In the data rows, 128 means zero.
Here are some numbered points:
166:150:164:162:89:106:170:137:165:130:149:151 0
75:109:73:84:98:174:112:166:144:95:145:130 1
155:72:203:138:168:40:252:150:231:204:253:158 2
167:86:179:135:160:77:210:119:178:198:209:126 3
131:164:154:165:145:91:180:170:193:107:159:181 4
57:79:133:100:38:230:96:175:139:59:149:99 5
163:81:185:135:161:59:234:128:201:201:213:143 6
116:137:135:139:139:132:110:91:90:120:133:122 7
135:125:112:117:150:118:117:85:91:153:122:112 8
155:147:124:137:140:124:113:88:90:134:112:105 9
144:101:43:61:165:130:122:85:94:105:124:90 10
171:137:77:102:172:130:12:120:43:109:165:82 11
148:137:126:130:148:112:113:91:94:157:117:113 12
151:142:119:131:142:131:121:85:94:138:106:109 13
119:163:131:148:102:100:138:122:130:41:97:131 14
61:207:206:222:136:151:88:143:110:108:41:106 15
132:169:125:152:117:111:146:124:139:128:104:131 16
152:140:153:150:138:104:154:127:146:139:154:154 17
122:145:134:142:138:128:105:99:94:118:103:112 18
153:137:159:154:218:106:155:124:141:135:147:187 19
101:129:156:145:155:130:130:207:184:164:162:192 20
109:176:207:204:112:140:92:143:114:114:41:154 21
120:121:116:116:154:114:113:111:107:139:134:134 22
149:143:124:135:144:127:110:94:90:144:105:107 23
118:126:142:137:154:127:129:175:160:157:160:183 24
125:160:145:158:153:99:157:158:168:117:147:168 25
115:160:145:156:122:142:101:114:98:95:84:99 26
163:109:65:78:181:145:104:110:98:96:125:55 27
Which three points above are nearest to each new point by angle? Their numbers follow each, nearest first.
177:77:103:84:152:101:120:90:95:178:137:186 22 8 12
167:101:61:73:180:144:99:110:94:95:120:63 27 10 11
62:85:124:99:43:235:92:181:140:56:155:98 5 1 26
127:149:120:137:141:116:133:120:126:125:117:136 16 19 25
135:136:127:131:136:140:108:92:90:104:128:124 7 18 9
52:80:127:100:39:228:96:183:145:55:144:93 5 1 26
104:184:215:216:106:131:91:151:120:139:15:160 21 15 26
141:131:97:110:154:124:115:84:87:144:127:90 8 13 12
54:75:132:99:47:225:92:255:207:68:153:90 5 1 20
162:110:59:76:166:146:104:103:94:95:125:57 27 10 11
155:128:156:146:149:99:149:121:138:130:153:155 17 19 6
76:108:121:110:55:219:91:162:126:60:140:103 5 1 26
59:75:128:95:39:223:98:183:143:59:157:88 5 1 26
